U: [ 3.87 -1.48 -3.12  0.24 -0.38 -2.15 -0.82  2.16 -1.04  1.18  2.64 -2.77]
E: [-1.74 -2.96 -8.06 -6.49  0.19 -0.13 -0.82  2.16  1.05 -2.32 -0.49 -6.83]
P: [ 2.25  2.15 -2.14 -3.49  0.01  2.02 -2.72 -0.76  3.38 -0.55 -4.05 -0.43]
D: [ 3.87 -1.48 -3.12  0.24 -0.38 -2.15  2.94 -1.26 -0.75  1.18  2.64 -2.77]
tail: [-3.49  0.01  2.02 -2.72 -0.76]
[ 3.38 -0.55 -4.05 -0.43]
after: [-6.49]
[0.19]
which: [-1.74 -2.96 -8.06 -6.49  0.19 -0.13 -0.82  2.16  1.05 -2.32 -0.49 -6.83]
E

K: [-1.52  2.38 -2.55  0.13  1.87  0.98  1.71  0.97  0.21 -3.59  1.53  2.27
  0.67 -3.60  0.83 -2.86 -0.61 -1.12  0.99  2.16  0.01 -2.39 -1.06  2.82
 -2.28  0.45 -1.02  0.50  0.97  0.69 -0.25  0.82  0.05 -2.63 -1.90 -0.11
 -0.87 -2.28 -7.16  1.25  0.85 -0.43 -0.68 -2.22  2.73 -1.23  0.44 -2.79
  2.06  2.95  5.00 -0.45  2.57  1.72 -2.41 -3.74  3.66 -1.14  2.20 -0.29
 -1.38]
Z: [-1.52  2.38 -2.55 -0.25  1.87  0.98 -0.12 -1.89  0.21 -3.59  1.53  2.27
  0.68 -3.60  0.83 -2.86 -0.61 -1.12  0.99  2.16  0.01 -2.39 -1.06  2.83
 -2.28  0.45 -1.02  0.50 -0.53  0.69 -0.25  0.82  0.05 -2.63 -1.90  1.62
 -0.87 -2.28 -7.16  1.25  0.85 -0.43 -0.68 -2.22  2.73 -1.23  0.44 -2.79
  2.06  2.95  5.00 -0.45  2.57  1.72 -2.41 -3.74  3.66 -1.14  2.20 -0.29
 -1.38]
W: [-1.52  2.38 -2.55 -0.25  1.87  0.98 -0.12  0.97  0.21 -3.59  1.53  2.27
  0.68 -3.60  0.83 -2.86 -0.61 -1.12  0.99  2.16  0.01 -2.39 -1.06  2.82
 -2.28  0.45 -1.02  0.50 -0.53 -0.29 -0.25  0.82  0.05 -2.63 -1.90  1.62
 -0.87 -2.28 -7.16  1.25  0.85 -0.43 -0.68 -2.22  2.73 -1.23  0.44 -2.79
  2.06  2.95  5.00 -0.45  2.57  1.72 -2.41 -3.74  3.78 -1.14  2.20 -0.29
 -1.38]
which: [-1.52  2.38 -2.55 -0.25  1.87  0.98 -0.12  0.97  0.21 -3.59  1.53  2.27
  0.68 -3.60  0.83 -2.86 -0.61 -1.12  0.99  2.16  0.01 -2.39 -1.06  2.82
 -2.28  0.45 -1.02  0.50 -0.53 -0.29 -0.25  0.82  0.05 -2.63 -1.90  1.62
 -0.87 -2.28 -7.16  1.25  0.85 -0.43 -0.68 -2.22  2.73 -1.23  0.44 -2.79
  2.06  2.95  5.00 -0.45  2.57  1.72 -2.41 -3.74  3.78 -1.14  2.20 -0.29
 -1.38]
W
which: [-1.52  2.38 -2.55 -0.25  1.87  0.98 -0.12 -1.89  0.21 -3.59  1.53  2.27
  0.68 -3.60  0.83 -2.86 -0.61 -1.12  0.99  2.16  0.01 -2.39 -1.06  2.83
 -2.28  0.45 -1.02  0.50 -0.53  0.69 -0.25  0.82  0.05 -2.63 -1.90  1.62
 -0.87 -2.28 -7.16  1.25  0.85 -0.43 -0.68 -2.22  2.73 -1.23  0.44 -2.79
  2.06  2.95  5.00 -0.45  2.57  1.72 -2.41 -3.74  3.66 -1.14  2.20 -0.29
 -1.38]
Z
tail: [0.98 1.71]
[ 0.97  0.21 -3.59  1.53  2.27  0.67 -3.60  0.83 -2.86 -0.61 -1.12  0.99
  2.16  0.01 -2.39 -1.06  2.82 -2.28  0.45 -1.02  0.50  0.97  0.69 -0.25
  0.82  0.05 -2.63 -1.90 -0.11 -0.87 -2.28 -7.16  1.25  0.85 -0.43 -0.68
 -2.22  2.73 -1.23  0.44 -2.79  2.06  2.95  5.00 -0.45  2.57  1.72 -2.41
 -3.74  3.66 -1.14  2.20 -0.29 -1.38]
which: [-1.52  2.38 -2.55  0.13  1.87  0.98  1.71  0.97  0.21 -3.59  1.53  2.27
  0.67 -3.60  0.83 -2.86 -0.61 -1.12  0.99  2.16  0.01 -2.39 -1.06  2.82
 -2.28  0.45 -1.02  0.50  0.97  0.69 -0.25  0.82  0.05 -2.63 -1.90 -0.11
 -0.87 -2.28 -7.16  1.25  0.85 -0.43 -0.68 -2.22  2.73 -1.23  0.44 -2.79
  2.06  2.95  5.00 -0.45  2.57  1.72 -2.41 -3.74  3.66 -1.14  2.20 -0.29
 -1.38]
K

B: [-2.25 -1.35 -1.86 -3.67 -1.99 -1.23 -1.83  0.43 -1.34 -1.01  0.43  7.58
  1.29  4.02  5.20 -2.88 -1.07  2.82  0.04 -3.19 -2.49]
M: [ 1.86 -1.15 -3.10 -1.60 -2.60 -2.14 -1.61 -3.30 -1.33 -1.01 -1.38  0.75
  4.09  0.72  1.77  6.68  0.99  3.13  7.60 -2.74 -2.89]
S: [ 0.43  4.66 -0.62 -0.61 -2.60 -2.14 -1.61 -3.30 -1.33 -1.01 -1.38  1.57
 -6.78  0.11  2.03 -1.43 -4.79 -4.34 -3.37  4.10 -2.29]
next: [ 0.43 -1.34 -1.01]
[0.43 7.58 1.29]
tail: [-3.10 -1.60]
[-2.60 -2.14 -1.61 -3.30 -1.33 -1.01 -1.38  0.75  4.09  0.72  1.77  6.68
  0.99  3.13  7.60 -2.74 -2.89]
tail: [-4.79 -4.34]
[-3.37  4.10 -2.29]
after: [-0.62]
[-0.61]
after: [0.04]
[-3.19]
after: [0.72]
[1.77]
after: [4.09]
[0.72]

F: [ 0.56 -0.13 -2.81 -0.30  3.10  0.03 -5.29]
T: [-0.17 -3.82 -1.07  0.21 -1.78  0.30  7.11]
R: [ 0.56  1.24 -2.81 -0.30  3.10  0.65  6.66]
J: [ 0.66 -6.32  7.86  0.36  1.03 -1.42  2.10]
V: [ 0.56  1.24 -2.81 -0.30  3.10  0.03 -5.29]
H: [ 1.32  0.59  0.18  0.26 -1.61  0.00  1.92]
Q: [ 1.32  0.59 -2.21  0.53  3.09 -0.94 -5.07]
C: [-0.93  5.74  3.95 -1.15  1.14  0.49 -8.69]
A: [ 4.49 -1.29  1.77  4.39  1.93 -5.39 -3.79]
N: [-0.93  5.74  3.95 -1.15 -2.21  0.49 -8.69]
which: [ 1.32  0.59 -2.21  0.53  3.09 -0.94 -5.07]
Q
after: [0.66]
[-6.32]
after: [0.00]
[1.92]
which: [ 0.56  1.24 -2.81 -0.30  3.10  0.65  6.66]
R

vifu: [-1.32  1.42 -2.82 -1.30 -2.64 -1.25]
gedi: [ 1.27 -1.86 -0.58  1.18  1.82 -0.17]
sugov: [-0.68  1.60 -1.24 -0.46  0.67  2.64]
zok: [ 1.38 -1.59 -2.82 -1.29 -2.64  0.27]
fetef: [-1.86 -1.59 -2.82 -1.29 -2.64  0.26]
sifeb: [-2.61  2.77  5.03 -2.23 -2.24  0.90]
fad: [-1.45  1.86 -1.44 -1.39 -2.56 -0.65]
moki: [ 1.38 -1.59 -0.06  1.27  1.97  2.33]
mas: [ 1.60 -0.68  3.14  0.34  1.32  0.93]
Ven: [ 3.32 -4.50  2.87  3.20  5.85  1.19]
after: [0.34]
[1.32]
tail: [-2.82 -1.30 -2.64]
[-1.25]
row of moki
[ 1.38 -1.59 -0.06  1.27  1.97  2.33]
next: [-0.68  1.60]
[-1.24 -0.46  0.67]
row of zok
[ 1.38 -1.59 -2.82 -1.29 -2.64  0.27]
which: [-1.45  1.86 -1.44 -1.39 -2.56 -0.65]
fad
tail: [-0.46  0.67]
[2.64]

bulep: [ 1.41 -0.65  1.65 -5.86 -5.25 -0.10]
toge: [ 1.70 -0.52  1.91 -6.22 -4.81  0.38]
surop: [ 0.87 -0.69  1.25 -5.05 -5.80 -0.84]
zasi: [ 2.15 -0.22  2.20 -6.83 -3.90  1.24]
Lave: [ 0.87 -0.69  1.25 -5.05 -2.79  2.11]
after: [-2.79]
[2.11]
row of Lave
[ 0.87 -0.69  1.25 -5.05 -2.79  2.11]
row of bulep
[ 1.41 -0.65  1.65 -5.86 -5.25 -0.10]

Naguz: [0.12 4.78 1.71 5.54 0.83 5.21]
nula: [ 8.90 -0.41 -0.80  6.09  3.08  3.05]
murob: [-0.99  2.45 -1.58  4.46  0.60  4.77]
fonak: [ 8.91  1.57 -0.48  3.84 -0.30 -3.51]
mik: [ 9.09  1.57 -0.48  3.85  1.06 -3.35]
tail: [ 8.90 -0.41]
[-0.80  6.09  3.08  3.05]
after: [3.85]
[1.06]
row of mik
[ 9.09  1.57 -0.48  3.85  1.06 -3.35]
after: [4.78]
[1.71]
tail: [ 1.57 -0.48  3.85]
[ 1.06 -3.35]
after: [1.71]
[5.54]

